Turns, then the turns between two rows, first turn first; the first pair answered
turn Dabe:
[  9 -15   8  12   0   5  12   2 -13   0 -19  17 -15   1   3 -24  29  -7
 -22  -3   5   7 -39   3 -44   8   4  16  -8] |-> [ 18 -11  13   3 -14   7  12  -7 -16  -4   0  10   8   9   2 -18  22  -2
 -33 -15   5  21 -54  18   8  -9  16   1   9]
[ 21  -1 -40  -4   2 -22 -17   5   2 -12   2  -7 -13  19   0  13  13   0
  -7  10   6 -45  17   1  24 -22  16 -19  20] |-> [ 16   3 -45  -1   6 -16 -16   4   6 -11  -6  -3 -19  16   1  13  15  -2
   0  14   6 -51  23  -1  10 -18  11 -11  12]
[ -3  14  -7  14  20  12   3   9  19 -34   3  30 -20  31   4  -4 -53  -2
  -3  -3 -14   4  33  13  47 -15  22 -17   0] |-> [-12  15 -11  19  27  13   2  13  21 -30 -12  36 -36  25   7  -4 -52  -7
   5   2 -13  -5  46   4  20  -8  16  -9  -9]
turn gozal:
[  3 -14   3 -17 -13  -8  33 -32 -14 -11  30  17   7  18 -26  -5   5   0
  -6  -9  35   2 -15  19  -7  -9   8  -3  13] |-> [ -2 -28  -1 -22  -6  -5  34 -24  -5 -13  29  17   1  15 -22 -26 -12   1
   9   2  30   3  -7   6 -27  19   7  -4   5]
[ 18 -13 -22  -1  14   1  15   9   1 -15   3  11 -26   6   0 -32   7   8
 -32   9  -2 -20  -4 -13 -15 -12  -7  -9   7] |-> [ 21 -12 -22   1  10   1  14   5   3 -14   1   9 -26   8  -5 -25  13  11
 -36   3  -1 -22  -7  -9  -7 -21  -5  -7  10]
[ 35   3   8  -8  -2 -12  -7   8  -7  -5  23  11  34  34 -18 -32 -21  -1
  10 -19  -8  19 -23   0  24 -25   8 -26  26] |-> [ 26 -12  -1 -11  13  -7  -7  17   4  -5  23  10  27  33 -13 -54 -37   1
  32  -4 -17   8  -6 -15  -8   7   2 -22  15]
[-26   8   5  -8  -1  -4   8 -10  10   5   3  -6  19   1  31  11  -9  -4
  38  -2  -4  13  15  26   8  31  -2   0 -25] |-> [-27  15  -6   3   0  -3   2  -9  16   6  -4  -1  13  -1  32  15  -2  -5
  36  -6   2   4  24  29   9  21  -5   6 -24]
turn komes:
[-23  -4  -6  10 -14 -10  -6  17  12  -3  -7  -7  10  16  -8  14 -18  -7
  -4  -5   4 -13 -19   4  16 -22  -2 -21  -2] |-> [-16 -12 -16  10 -15  -9  -7  27  18  -7 -11   0   2  16 -13   0 -17  -4
  -7   1  -2 -24 -11  -5   3 -16  -4 -19   1]
[  5 -24 -11 -22 -12  -4   7  15 -12 -17  43 -11  -1   9 -10 -28 -10   0
  13  15  -7  -9   6   3  -9  11  22 -14  -2] |-> [  0 -14  10 -24 -15 -10  18   4 -21 -15  44 -12  11   5  -7 -13  -3  -5
   6   5  -3   8 -15  11   0   6  22 -17  -6]
[ 18  31  12  19   5  -2   5   5 -22   2 -48  33  -5 -20  -6  31  61 -10
 -60 -17  18  -8  -5  16 -17 -13   3  24   3] |-> [ 11  49 -10  25   8   3 -14  -4  -2   6 -44  21  -4 -24   1  51  48 -11
 -46 -10  24 -23  22  25  13 -15   8  22  -1]
[-18 -18  20 -27  12   2   6  10   5  -4  15 -18  32  -3  18 -19 -46   2
  31   7 -13  23  -1  -4   5  62  11  -7 -27] |-> [-14 -18  14 -25  13   4   2  13   7  -6  18 -16  28  -6  20 -20 -46   5
  31  10 -15  17   4  -8   6  62  12  -5 -27]
Pairs:
Between the rows of a pair lie two turns.
[  5 -14  13 -20  -8   8   8   1  -5  -8  27  -5  24  -2   3 -14 -20  10
  -6   6  -6  21  -6   1  34   7  19 -15  19] |-> [ 13 -21  -3 -18  -3  11   3   9   2 -11  26  -5  14   2  -2 -30 -22  14
  -5  14 -10   6   5 -11  17  10  13 -15  22]	komes then komes
[ 26 -11   0  -7  -4   6  20  17 -15  -5  -1  13 -25  16 -27 -31  31  -4
 -28  -6  -5  -5 -18  -5 -48  -7  -9  33   7] |-> [ 24  11  -4 -12 -17  12  -3  -7   6   3  27 -19  13  20 -11  13  16  -1
 -22 -17   5   2  -5  33  54 -30  14   8  19]	Dabe then komes
[-14  37  10  22  14 -18 -35   5 -17   3  -2  11  27  -6  -3  85  15 -13
  24  -6  35   6  14  33  12  -6  27 -13 -37] |-> [-24   4  36  -4  23 -16 -18  19 -29  -5  13   2  43  -5   4  47 -16 -15
  40   7  15  29   2  11 -14  46  33 -22 -50]	gozal then gozal
[ 29  -6  26   7 -33  25   8 -29 -33  35   9  11   3  15 -45 -53  23 -18
   2   2  16  21 -17  14 -15 -58 -21 -25  11] |-> [ 20 -16   6   9 -19  32   3 -14 -15  36   4  13 -15   9 -38 -80  -1 -18
  30  25   6   1  19 -10 -58 -19 -26 -18  -5]	gozal then gozal
[-20 -19  -7 -14   8  15  -8 -12  14  -2  -1 -34   2   5   8  10 -23   5
  21  14 -11 -12  24  13  32  -3   9  -2  12] |-> [-14 -39  31 -27   2   5  22  -6 -21  -8  -7 -19   3  10  -4  -7  -4   7
  -5   0 -15  21 -25   2  -2   1   2   3  12]	komes then komes
[ 16  27   1   7 -16   4 -20 -14  -1  17 -15   3   5  26   1  22   5  11
 -39  -3   6 -16   3  26  23 -52  14  -3  15] |-> [  2 -19  29 -26  -3   8   1   4 -15  11   5  -5  23  22   7 -36 -43  11
 -11  20 -21  18  -5  -9 -28  23  21 -14  -5]	gozal then gozal
[-37  -2  16   0  -4   0 -14  21  -4  29  36   5  23  20 -47 -28  13  -8
  12  -2  -1  -2 -15  -1  14  16 -12  -3  27] |-> [-37   4  -6  10  -2   6 -27  26  14  34  27  10   9  17 -49 -25  18  -9
  18   7   4 -22   6  -2  12  13 -14   5  27]	gozal then gozal
[  2  42  20  -2  -5 -11  -2 -10  20 -38 -23  19   5   2   6  26  15  23
   0   2  -9  21 -31 -16  -7  -5  15  19 -12] |-> [ 11  36 -10   5  -1  -4 -13   0  34 -43 -27  21  -9   7   1   7  10  25
   6  18 -11  -5  -8 -29 -19   3  13  21  -4]	komes then komes
[ 12  15 -21  14 -21  22   2  19  36  -8   7  14  -1  -3   7  -4 -20   7
 -10   9  -4 -26   8 -26 -12 -18 -11   7  39] |-> [ -4  30  20   3 -29  13  12  -1  18  -1   9   7  23 -12  19  35 -10  -3
 -13 -15   5  10 -23  -4  13 -27 -10  -1  27]	komes then komes
[-17  30 -29   8  13   3 -19  14  30  -4  -6 -15 -10  -8   4  23   1 -13
  18  19  -4 -12  37  -4  39   7 -15  -4   3] |-> [ 11   6 -38   9   7   5 -12  30  18 -21  -4  -2 -20   7 -16 -16   9  -3
 -10  27 -11 -25  26 -18  23   1 -17  -4  23]	gozal then komes
[ 21  13 -25  -1   0  17 -10   6   8  -7  -4  -9 -11   9 -13   7   2  14
  -3  -1  13 -34   7   6  26 -22   7   1  23] |-> [ 18  -8   9 -26  -1  13  13   9 -18 -14  15 -18  11  10 -10 -22 -22  15
   0  -2  -3   4 -18  -7  13  13  17 -13  21]	gozal then gozal
[  5   1 -13  -6  -5   2  -2 -10  19  -1  32 -11  12  11   3  -3 -23   2
   4   4  -9   1  10   8  50  -9   3 -24  11] |-> [ 16 -12 -31   1  -3   4  -3   5  20  -9  26   3  -9  16 -12 -35 -14   8
  -7  15 -15 -19  17  -7  16 -11  -4 -12  17]	komes then gozal
[  2 -23   5 -18 -10  -3   8   8   4 -22  10  21 -32 -17 -11 -14  10   6
 -21 -15 -13 -14  26 -20 -21   7   0  17  25] |-> [ -4  -8  24 -19 -19 -10  13  -7 -10 -19   8  19 -23 -20  -8  18  27  -2
 -28 -33  -6   3   3  -1   2 -15   2  13  24]	gozal then komes
[  7 -10  -2  -4   0 -14 -10  -8  18  -3 -19   0  -2  -6 -10   1   2   5
 -19   5  16 -53  22  -1  22   5  -7 -11  -8] |-> [  3  -8  26 -11  -6 -23  10 -18 -11  -1 -19   4   9  -4 -12  10  13   1
 -31 -13  16 -21 -10   8  20   2  -9 -13  -9]	komes then komes
[  1 -34 -14 -34  18  10   4  16  13  -6  21 -28  17 -17   9 -51 -63  12
  18  17 -20   2  45 -31 -14  59  -8 -11  -9] |-> [ 19  28 -44  11 -10   7 -22 -15  24   6  -4 -15  -2  -8  -5  38   5  16
 -26 -20  21 -34  44  25  67 -55 -14   2  24]	gozal then gozal
[  7   0  15 -10 -10 -15   6   6 -16 -10 -14  -1   6   1  -7 -12   5   7
 -28  -6  -8  13 -28   0   7  -7 -11 -13   1] |-> [ -1  -4 -12   0   1  -8  -7  15   5  -6 -24   2 -14  -6  -5 -21  -2   7
  -9  11 -10 -14   5 -14 -22  13 -19   1 -10]	gozal then gozal
[ 12 -16 -13  -4   0   7  -1  21   2  -8   5  12   2  11 -10 -28 -10   4
 -12  18  -9  13  -1 -16 -23  14   2   9  -2] |-> [ 14  -3   0 -10  -9   1  -1   8  -1  -6  20   1  25  12  -3  -4 -14   5
 -16   7  -5  31 -12   3  25  -2  11  -4   7]	Dabe then komes
[-16 -15   5 -11  -4  -4  18  20 -31 -13  -8  10  21  -9 -16  -3  -6  -4
 -10   3 -22   8 -21 -16 -26  16 -16  26 -14] |-> [-25   4 -32   2   4   5 -17  11   9  -6  -4  -3  15 -13  -5  21 -24  -3
  15  17 -15 -21  30  -6  12  14  -8  24 -12]	komes then komes
[ 12 -21 -13 -18   7   2  16  23 -10  -3   6   6 -10   9 -13 -10   5  -6
   5  -5 -13 -17  -6  -4 -43  22   1  -5   1] |-> [ -5   6 -15 -13   7   2   0   0   9  14  13 -11   9   0   6  40  -5 -12
  24 -13   0 -18  16  22  15  16   6 -14  -7]	komes then komes
[ -3  19   1  -4  15  -2  26 -15   7  -4 -38  24 -13 -14 -22  -6  14  -9
  22  -7  -9   4  -3 -27 -40   7 -21  27   5] |-> [ 14  21  14 -20  -2   1  28 -24   1 -14  -4   6  25  -1 -28  -1   8   0
  -2 -21  -8  25 -29  -5  33 -19  -3   1  33]	Dabe then Dabe
[-15 -15  -4 -26  -8   5  12  -3 -17  15  -4   7 -12 -11   9   4 -12   5
 -20  -1   3  10 -18  -3 -17  25 -10  -5  10] |-> [-16   0 -25 -11  -7   7  -1  -7  -5  19 -15  12 -27 -14   6  17   2   6
 -20   1  11 -10  -1   3 -12   8 -15   1  12]	gozal then gozal
[ -2  40   1  34  20 -15 -12  -8  -2  -1  -2   4  -7   0  -5  70  38 -14
 -10  -6  24  11 -16  48  26 -47  13 -10 -35] |-> [ 28  -8 -18  35  24 -12   2  30 -17 -22 -11  31 -41  15 -37 -12  51  -5
 -34  15   6  -8 -23   1 -54 -30   1   3 -22]	komes then komes
[ -7  -5 -13  -3  18   3  -8   4  19  10  -4  -5 -16 -16   8   0 -18  -2
  18  -4   7  -8  27  -9 -31  13 -20  27 -27] |-> [ 10  -1 -18   8   3   3  -6  12  10   6 -12   8 -29  -4  -9   0  10   3
  -9 -10  13 -20  16  -4 -33 -18 -24  34  -6]	gozal then komes
[ -6  10   9   7  -3  -8  18  10  -5  -9 -17  23  -6 -13  -5 -13  35  11
 -18   8  -4  21 -11   4 -26  -2 -21  -6  -9] |-> [-18  19  22  -4   0 -10  14  -2  -2  -1  -4  10  16 -17  10   5  17   8
   1   2  -5  40 -10  17   4   7 -11 -16 -14]	komes then gozal
[-13   4 -15   6  16   4   2   3  14  17  -1  -3 -20  -7   4  -7  -4   6
  18  13  -8 -13  21  -9 -29  19  -8   7   1] |-> [  0  -3  23  -8   0  -6  23  -1 -21   6  11  -1   3   1  -6 -11   8  11
 -12  -4 -14  22 -31  -2 -14   3  -2  -3  12]	komes then Dabe
[ 12  -4 -61  -1   0   0 -30 -13  25 -12  -8   8   8   9 -15  14  -6  -9
   8  20 -19 -31  51 -36  21 -15  -4  18  11] |-> [ 34 -13 -47  -7 -15  -6 -13  -8   1 -22  -4  20  11  22 -35  -5  18  -1
 -28   6 -20 -21  14 -35  18 -39  -7  16  32]	gozal then komes
[ 15  16 -45  -4  29  40 -77   7  42  16  25 -11  -4  -4  -8   6 -28 -11
  64  22  23 -16  63  13  26  28 -33 -26 -17] |-> [ 60 -36   8 -36  -2  27 -25  30 -31 -17  47   8  18  28 -50 -68  -3  11
 -13   8   0  36 -39  -5   3   6 -19 -43  25]	komes then Dabe
[ 27   4   0  18  17 -28  -3   3 -15  -9  11 -26 -17   9   9  -3 -18  -8
 -26  -8  41   0 -20  -3  -4 -25  27  11   8] |-> [ 22 -11  -2  11  24 -26   2  10 -10 -11  15 -26 -14   6  14 -16 -32  -7
 -10   3  33  -1 -10 -15 -27  -1  26  14   2]	gozal then gozal
[ 24 -20  -7   3 -10   7  -9  24   0 -11 -17  20 -11 -15 -16 -16  -3   9
   8   4   4  -4   7   9  -5 -13   9  -2  -2] |-> [ 21 -14   9   5 -19   2  -3  14 -10  -8 -14  19  -1 -16 -10   2   4   7
   1  -7   8   9  -8  21   7 -23  10  -1  -1]	gozal then komes
[ 19  13 -43  -2   0  18 -24   9  46 -18  23 -18   1  -2 -28  -9 -36  12
 -16  38  -5 -17  40   6  42  -2  -2  -7   1] |-> [ 18  30 -42  13  -8  12 -20   2  38 -17   8  -8  -6  -1 -36  16  -4   9
 -36  22   7 -19  29  23  50 -39  -7   1   7]	Dabe then gozal
[-11  25   4 -13  16 -28 -12  -1 -24  29 -11   0  -2  -2   7  42  21  -5
 -11 -19  14  20 -11 -18  40 -21  -5  11  -2] |-> [  6  18 -13 -13   9 -23 -18   3 -21  20   0  -1  -4   7   0  29  20   5
 -17 -17  11   6 -10 -17  55 -34   6   4  17]	komes then gozal
[  0 -15  -3  15  24   5  15   9 -19   2 -29  13 -21  -1   6  -8  12  -8
  -3  12  15   0   8 -29 -73  24 -28  36   5] |-> [ 10  11   8  20   5  -2  16  -9 -34   4 -28  17 -10   5  -2  25  42  -6
 -35 -19  32   8 -22   1 -22 -34 -25  31  27]	gozal then gozal
